The rows of X fall into a few groups, which share some directions, and each row is roughly a mix of its group's hidden directions.
X, 101 rows:
[[ 0.16 -1.06 -0.60 -1.64 -1.26  4.62  0.92 -3.04 -0.82 -2.66]
 [-0.39 -0.64 -0.20 -0.78 -0.85  1.30  4.14  4.58 -1.78 -0.36]
 [ 1.20  0.10  1.09 -3.24  2.16  2.30  2.13  0.35 -3.44  2.33]
 [ 1.82  0.71  1.82  1.81  2.56 -2.89 -2.18 -0.41  2.16  3.18]
 [-0.51  0.81  0.64  5.19  0.97 -1.81  1.74 -0.09  3.07 -0.19]
 [ 2.97  0.51  0.38 -4.06 -0.79 -1.04 -0.39  0.47 -4.09  0.76]
 [-1.29 -0.57  0.93  3.96 -1.79 -0.43  1.35  2.41  3.22 -2.25]
 [-0.84 -0.43  1.07  2.93 -2.27 -0.79  2.18  3.15  3.43 -1.49]
 [-1.59  0.46  0.81 -0.59 -0.74  0.66  4.09  4.37 -1.74  1.20]
 [ 2.62  0.32  0.12  2.36  0.66  0.44 -4.09 -3.15 -2.25  0.33]
 [ 0.73  1.72  2.20  1.25  2.23 -2.42 -1.97  1.63  0.73  4.15]
 [ 0.15  1.56  0.29  1.11  1.18 -0.31 -3.22 -5.32 -0.70  0.73]
 [-0.06 -0.75 -2.58 -1.67  0.54  2.30 -2.26 -3.78 -1.76  2.63]
 [ 1.37  3.21 -0.70  1.52  1.62  0.49  3.07  1.93  2.36  2.90]
 [-4.32 -0.12 -0.03  3.53 -0.03  1.62 -0.15  1.40  2.76 -1.29]
 [-2.12  1.74  0.58 -1.71 -0.85 -1.05  2.99  4.72  1.07  0.22]
 [-0.51  0.72 -2.69  3.38 -2.49 -0.97 -2.87 -0.46  2.63 -1.75]
 [-0.83  0.67 -1.88  2.60 -2.47 -2.11 -3.58 -0.27  2.90 -1.35]
 [ 3.04  0.35  2.24 -3.34 -1.43 -2.30 -0.55  1.25 -3.21 -0.08]
 [ 2.11 -0.67  0.28 -2.47  2.91 -0.01 -1.45 -4.35  0.22  2.11]
 [-1.22 -0.07 -0.90  3.73 -1.60 -2.07 -3.86 -0.93  2.28 -1.02]
 [-3.27 -0.56 -0.84  3.80 -0.31  1.52  0.92  0.70  3.85 -0.56]
 [-2.22  2.84 -1.53 -0.38 -2.06  0.50  0.70 -2.54 -2.79 -3.22]
 [ 0.17  0.07  1.93 -3.05  1.81  2.24  2.69  0.44 -3.60  1.80]
 [ 3.10  0.49  1.68 -3.21  0.97 -1.41 -1.65 -0.69 -3.91 -0.82]
 [ 0.37  0.36  2.18 -3.55  2.01  2.31  1.76 -0.88 -3.49  1.41]
 [ 3.45 -0.65 -3.36  1.02  1.65  0.42  0.42  1.82 -1.37  3.48]
 [ 3.71  1.18  0.98 -3.26  1.80 -2.29  0.45 -0.13 -3.04 -0.57]
 [-0.53 -0.05 -1.55  3.56 -1.77 -2.53 -2.97 -0.99  2.56 -1.92]
 [-0.18  0.64  1.46  2.14  2.04 -4.21  0.54 -1.27  2.31  2.95]
 [ 2.80 -1.06 -1.18  0.76  1.92  0.40 -4.04 -3.56 -0.22 -1.09]
 [-0.91 -0.26 -2.98 -3.84  1.07  3.19  0.46 -0.36 -0.15  2.97]
 [ 2.94 -0.97 -0.29  0.55  0.57  0.08 -4.92 -2.40  1.93 -0.99]
 [ 1.77 -1.42 -1.24 -3.60  1.36  1.97 -1.54 -3.23 -0.37  2.58]
 [-1.20 -0.04  3.21  2.79 -0.48 -1.66  0.91  2.46  3.31 -2.15]
 [-1.86  0.82  0.92  1.61 -0.88 -0.19  2.00  4.88  1.16 -2.74]
 [-1.82 -0.85  0.98 -0.39 -0.38 -0.32  4.79  3.66  0.30  1.79]
 [-4.35 -0.70 -1.20  2.51  0.53  3.00 -0.75 -0.20  2.83  0.11]
 [ 1.83  0.03  2.10  3.46 -1.00 -3.29 -1.83  1.41  1.47  2.43]
 [-0.22 -1.17 -1.57  1.77 -0.33  1.52  0.98  4.04 -2.37  3.56]
 [-1.28  1.39 -0.06  0.20 -1.58  0.80  2.73  0.99  4.66 -2.85]
 [ 1.09  3.10  0.37  0.50  2.14  1.21  4.78  0.90  0.21  2.02]
 [-1.45  0.46 -1.69 -0.79 -1.21  1.87  3.15 -2.74 -2.30 -3.40]
 [ 0.10 -1.17 -1.89  1.05 -1.00  1.86 -1.83 -1.30  4.45 -3.10]
 [-2.33  2.31 -0.96 -1.65 -1.49  2.14  2.93  0.00 -3.03 -2.45]
 [ 0.38 -0.32 -0.96  0.65  1.11  0.10 -3.93 -5.14 -0.54 -0.28]
 [ 1.07 -0.90 -3.34  0.70 -2.08 -0.90 -1.27 -0.14  3.81 -3.18]
 [ 1.27 -0.16  1.26 -4.29  1.70  1.16  2.27  1.43 -2.44  2.46]
 [-4.00  1.09  0.17  3.12 -1.25  0.64 -0.47  3.06 -0.85 -2.40]
 [-2.04 -1.21 -0.17  4.21  0.16  0.82 -0.42 -1.93  4.12 -0.08]
 [-3.17  0.79 -0.02 -1.81 -1.28  0.08  4.05  3.59 -0.27  0.03]
 [ 0.46 -0.61  0.92 -0.08  1.60 -2.56 -2.10  3.87  2.41  3.05]
 [ 1.13  0.33  1.82 -3.60  2.48  1.50  2.40  0.53 -2.55  2.54]
 [ 0.51  0.15 -1.95  2.50 -1.15 -2.43 -3.06 -0.35  4.14 -0.93]
 [ 3.86  0.33  1.06 -3.00 -0.04 -1.93 -0.94 -0.81 -3.82 -0.10]
 [ 0.22  0.80 -0.15  3.01 -0.02 -1.32  3.23  3.20  1.87 -3.05]
 [ 0.02 -1.30  2.24 -2.34  2.29  2.47  2.69 -0.37 -3.62  0.99]
 [-1.11  0.23 -0.85  3.31 -1.91 -2.39 -2.33 -0.12  3.79 -1.71]
 [ 1.62  0.39  0.40 -4.69  1.38  1.65  1.49  0.65 -2.91  2.09]
 [-1.23 -1.21 -0.48  3.31  0.27  2.61 -0.82  2.45 -1.95  3.67]
 [-2.33  0.95 -0.19 -2.22  1.08 -0.15  3.95  4.05 -0.40  0.64]
 [ 2.98 -0.59  1.28  0.93  3.02 -1.97 -2.40  0.62  2.93  2.36]
 [ 2.84  0.55  0.30  1.17  3.52 -3.74  0.32  1.96  1.93  1.06]
 [-0.29  0.34 -0.20 -1.62 -1.80  4.78 -0.55 -2.83 -1.62 -2.26]
 [ 2.60  0.07  2.14  1.75  1.09 -1.67 -2.82  2.62  1.44  3.12]
 [-0.31 -0.68 -0.27  0.22 -0.74  0.33 -2.04 -4.21  1.10 -4.54]
 [ 0.23 -0.02  2.04 -2.73  2.09  1.79  1.44  0.54 -3.87  2.90]
 [ 1.53  2.59 -2.43  1.55  0.49  0.69 -0.07  2.22 -1.40  4.48]
 [-0.76  1.12 -1.04  3.64 -1.54 -2.16 -2.33 -1.16  3.34 -1.98]
 [ 1.51  0.92  0.72  0.64  3.47 -3.07 -1.65  2.83  0.83  2.84]
 [ 1.50 -0.87  1.83 -1.61  3.71  2.06  0.21 -1.88 -2.84  2.52]
 [ 0.33  0.54  1.63  2.18 -1.04 -1.67  1.87  4.01  0.77 -3.63]
 [-0.53 -0.42 -1.72  3.59 -1.60 -1.67 -3.12 -1.25  2.74 -2.13]
 [ 4.03  0.07  1.97 -3.23 -0.33 -2.46 -0.61 -0.62 -2.71  0.45]
 [ 3.02  1.07  0.15 -3.65  0.18 -1.26  0.03  0.81 -4.36 -0.31]
 [ 2.68  0.05  1.09  1.52  3.05 -3.02 -1.21  2.15  1.78  2.58]
 [-4.17 -0.30 -1.92  3.85 -0.49  2.26 -0.61 -0.36  1.76 -0.26]
 [ 1.13  0.75  0.85  0.39 -0.82  1.65 -4.99 -3.73  0.43  0.00]
 [ 2.69  0.40 -0.32  2.47  0.04 -0.25 -3.09 -4.33 -1.21 -1.26]
 [-2.57  2.65  0.92 -1.66 -1.08 -0.39  2.74  4.31 -0.06  0.60]
 [-2.49 -0.94 -1.53  3.29 -1.27  1.91  1.52  1.61  3.78 -0.55]
 [-2.80 -1.25 -2.02  3.11  0.36  2.89 -0.06 -1.07  3.49  0.14]
 [ 0.10  0.83  1.89  1.37 -0.06 -2.99 -2.61  2.98  1.63  3.40]
 [ 1.78 -0.71  0.26  1.03 -0.47  0.59 -2.55 -5.26  1.97 -1.25]
 [-0.58 -1.37  0.45  1.76  0.67  0.07 -0.11  0.45 -5.77  2.35]
 [ 3.90  0.07  0.20 -3.35 -1.67 -1.96  0.11 -0.57 -2.93  1.73]
 [ 1.11 -1.33 -0.44  3.60  2.10 -1.22 -1.66  0.16 -2.47  3.75]
 [ 3.57  1.22  1.80 -2.11 -0.26 -3.39  0.27  0.03 -3.38 -0.20]
 [ 1.91 -0.24 -0.69  3.11 -0.07 -1.69 -3.11 -4.08 -1.28 -0.64]
 [-0.68 -2.11  0.44  5.31  0.91 -2.33  0.42  1.23 -1.10  1.60]
 [ 0.62  0.91  1.65  2.19 -2.62 -3.12  2.53  3.29  0.59 -1.48]
 [ 2.52 -2.89  0.79 -0.19  3.62 -0.48  2.14 -1.78 -2.90  0.39]
 [-2.97  2.03  3.09 -2.08 -1.23  0.95  2.88  2.04  1.76 -0.57]
 [-0.48  0.58 -1.02  3.08 -1.61 -2.73 -1.92 -0.04  4.21 -1.56]
 [-3.81 -0.70 -2.00  2.11  0.57  3.06  0.46  0.17  3.34  0.64]
 [-1.85  0.26  1.29  3.85 -0.81 -1.11  1.81  2.55  3.01 -2.08]
 [ 1.06  1.13  1.61  0.75  2.52 -3.05 -2.38  1.64  2.32  3.18]
 [-0.63 -1.53 -2.18 -0.02 -2.37  2.43  1.61 -0.51 -3.68 -3.09]
 [ 1.76 -0.08 -2.04 -2.26  0.15  2.75 -1.21 -1.14  4.44 -1.59]
 [ 0.39 -1.00 -0.50 -2.79  1.53  1.70 -2.80 -3.93 -1.04  2.50]
 [-0.26 -0.38 -2.22 -2.99 -0.21  3.66 -0.27 -1.86 -0.87 -3.64]]

Here is one row of each group, with its name. Which group are the others in?
[-0.83 -0.11 -1.43  0.93  0.13  0.55 -3.42 -4.23 -3.39 -0.07] | <42>
[-0.80 -0.15 -1.70  3.32 -2.19 -2.28 -2.79 -0.56  2.75 -2.18] | <41>
[-0.85 -0.44  1.59  3.50 -2.29 -1.22  1.60  2.67  3.12 -1.77] | <59>

[ 3.85  0.78 -0.23 -2.39 -1.12 -2.43  0.22 -0.85 -3.86  0.97] | <59>
[-1.00  3.40  1.16  0.91 -0.07  0.20 -2.14 -3.31  3.47 -1.62] | <41>
[-1.30 -0.46  0.73 -0.74 -0.42  3.03  0.83 -3.08  1.37 -4.54] | <41>
[ 1.81 -2.23  1.03  1.21  1.41 -1.32 -1.18  4.21  0.56  3.32] | <42>
[ 2.08  2.25 -1.17 -0.86  0.37 -2.34  4.49  2.35 -0.71  1.31] | <41>
[ 1.26 -2.86 -1.30  2.73  2.02  1.54 -0.46  0.82 -2.96  3.17] | <41>
[ 1.65  1.27  0.09 -3.23 -1.93 -1.35  0.72  2.39 -4.27  0.47] | <59>
[-2.97  0.64  2.89 -2.15 -1.67  0.39 -1.14 -2.57 -1.38 -3.16] | <41>
[ 0.02  0.01 -2.02  2.78 -1.89 -2.54 -2.12  0.11  3.92 -1.82] | <41>
